In the rows, zero is written as 128.
The rows of X fall into 3 groups, which share some directions, and each row is roughly a mix of its group's hidden directions.
X, 99 rows:
[[118 159 140  80 132 113 141 137 186 183]
 [174  86 131 179 119 122 116  97 124  77]
 [159 140 138 188 147 105 127 113 166  73]
 [132 142 131 147  68 121 156 161 192 117]
 [176 192 136 124 153 111 109  86 114 103]
 [117 134 144 122  89 117 156 117 114  44]
 [134 166 145 121 127 115  70 116  58 122]
 [128 160 143 186 108 107  99 147 116  68]
 [ 93 141  92  85 162 137 164 126  95  80]
 [108 117 122  66 115 145 125 139  94 193]
 [ 71 111 111 113 121 104 179 100 102  88]
 [126 158 161  95 127 151 164 132 172 187]
 [145  88 116 123 149 134 112  62  71 129]
 [119 146 127 127  77 122 162 178 188 125]
 [ 90 156  88 126 113 107 160  84  92  89]
 [155 130 141 158 117 109  80 162 181 171]
 [118  71 125 122 105 162 161 103 180 157]
 [151 137 136 143 157 172  79 152 174 168]
 [158 108 125 137 121  83 156 203 125 148]
 [123  93 115 135 187 138  81 106  79 141]
 [ 97 141 127  82 135 157 170 125 101  67]
 [115  99 117 132 157 104 128 195 172 166]
 [154 114 126 165  99 114 142 148 124  47]
 [ 86 132 138 119 104 132 183 189 152 149]
 [121  86 119 118 125 153 178 113 192 158]
 [ 95 128 115  97 139 147 126 148 164 205]
 [ 86 135 115 118  98 112 189 125 104  76]
 [138 168 136 123 139 107  74 138  58 130]
 [120  86 121 119 119 137 140 169 128 208]
 [140 171 139 132 126  92  90 164  72  97]
 [137 143 124 131 133 133 119 185 163 201]
 [130 101 135 158 156 163 113 162 173 184]
 [117 137 107 152  78 117 132 167 198 131]
 [147 131 153 121 138 133  78 173 188 160]
 [166 138 154 162 105 142  91 136 158 191]
 [ 91 146  84 116 135 130 178  96  79 104]
 [ 93 101 124  97 140 124 173 109  92  68]
 [166 145 128 163 127 121 106  80 135  61]
 [101 113  95  65 141 109 135 167 159 164]
 [151 126 159  60 138 152 138 110  76 108]
 [117 121 119 117 190 135  94 105  62 133]
 [147  97 148 120 182 124 103  89  70 120]
 [133 186 157 127 130 109  86 133  65 135]
 [151 133 131 161 130 122 112  78 147  54]
 [159 196 163 137 131 122 123  73 133 112]
 [ 80 109 122 117 122 124 176  98 103  68]
 [145 116  80 173 104 132 142 146 141  63]
 [123 110 153 122 178 112  79 111  65 128]
 [148 115 119 179 115 122 122 132  99  51]
 [117  91 118 125 106 155 185 119 193 134]
 [ 75 138 111 130  88  75 160 111 127  91]
 [149  80 116 130 142 135 169 124 199 152]
 [164 130 131 161 135 115  71 142 166 181]
 [ 91 149  97  92 126  92 110 167 174 160]
 [152 148 135 116 107 137 141  97  81  55]
 [122  98 112 115 169 123  89  88  64 136]
 [159 110 136 183  83 133 133  96 109  78]
 [137 118 117 183  98 103  96 115 102  68]
 [119  99 111 183 111 146 106 131  72  85]
 [121 132 107 155  69  99 132 168 166  87]
 [136 116 153 126 120 103 110 197 186 146]
 [149 166 150 127 141  90  76 146  77 101]
 [114  98 130 138 106 159 176 100 195 135]
 [154 105 142 182 102 141 132 112  89  69]
 [123 164 140 159 144  98  80 155  71 106]
 [125 109 143 179 106 117 108 145 183 181]
 [127 165 150 131 136  99  74 139  68  98]
 [126 127 126 103 143 130 108  51  84  93]
 [119  80 120 148 122 147 173 119 199 130]
 [156 107 121 148  85 106 141  97  98  62]
 [137  86 111 116 183 123  90  85  89 142]
 [102 138 155  68 148 117 134 163 149 183]
 [138  72 101 129 138 146 166 110 193 131]
 [111 142 113  95 124 154 145 106 161 205]
 [135 172 155 133 126 106  73 126  68 108]
 [178 146 124 160 137 150  95 157 146 189]
 [136 130 117 161 129 113 107 166 170 199]
 [135 158 124 165 166 112 124 101 146  56]
 [147 142 148 112 134 134  93 186 178 172]
 [193 126 142 142 142 141  82 127 121 184]
 [149  87 123 120 183 140 108  80  82 137]
 [142  98 105 104 140 106 122 200 104 169]
 [124 105  88 107 134 130 121 179  83 183]
 [135 170 140  95 104 132  92 116  58 148]
 [143  89 145 176 129 138 129 179 172 165]
 [124 125 120 186  96 108  85 115  93  81]
 [ 81 135 147 111  88 148 135 154  93 188]
 [180 111 126 168 156 139  99 166 144 176]
 [105 143  90  99 139 152 142 134 174 193]
 [ 85  96 115  99  79 153 143 166 102 162]
 [ 83 141 100  92 124  86 153 102  99  82]
 [119 104 137 127 179 138  82  95  74 157]
 [169 118 117 174 151 149 110 167 149 183]
 [ 87 118 134  92 101  66 148 112 118  84]
 [131 175 127 120 146  93 110 186  75 120]
 [127 173 138 133 125 115  78 123  59 104]
 [109  83 114 132 144 156 168 116 182 174]
 [130 168 128 134 138 103  82 150  62  97]
 [133 167 128 157  80 140 168 163 163  90]]
One row of each group comes first, with its name. Which group is each row after those in?
[115 132 133 113 155 158 119 113 158 212]
J
[156 157 142 169 128 119  94  78 121  72]
W
[100 128 118  84 128 121 181 122  83  77]
Y

[119 144 181 159 103 119 107 152 102 189]
W
[127 121 123  91 185 108  94  88  81 143]
J
[170 138 151 184 119 159 154 116 124  75]
J
[124 101 126 138 150 154 164  96 184 181]
W
[123  89 137 130 124 159 156  80 186 164]
W
[120 154  99 103 132 132 164 103  71  73]
Y
[146 116 161 138 138 171  93 121 154 197]
Y
[191 118 138 151 140  99  85  99 135  84]
W
[149  90 147 191 105 129  97  96 100  99]
J
[137 172 122 117 130 120  85 130  50 140]
W
[133 148 137 118  80 125 178 166 187 121]
J
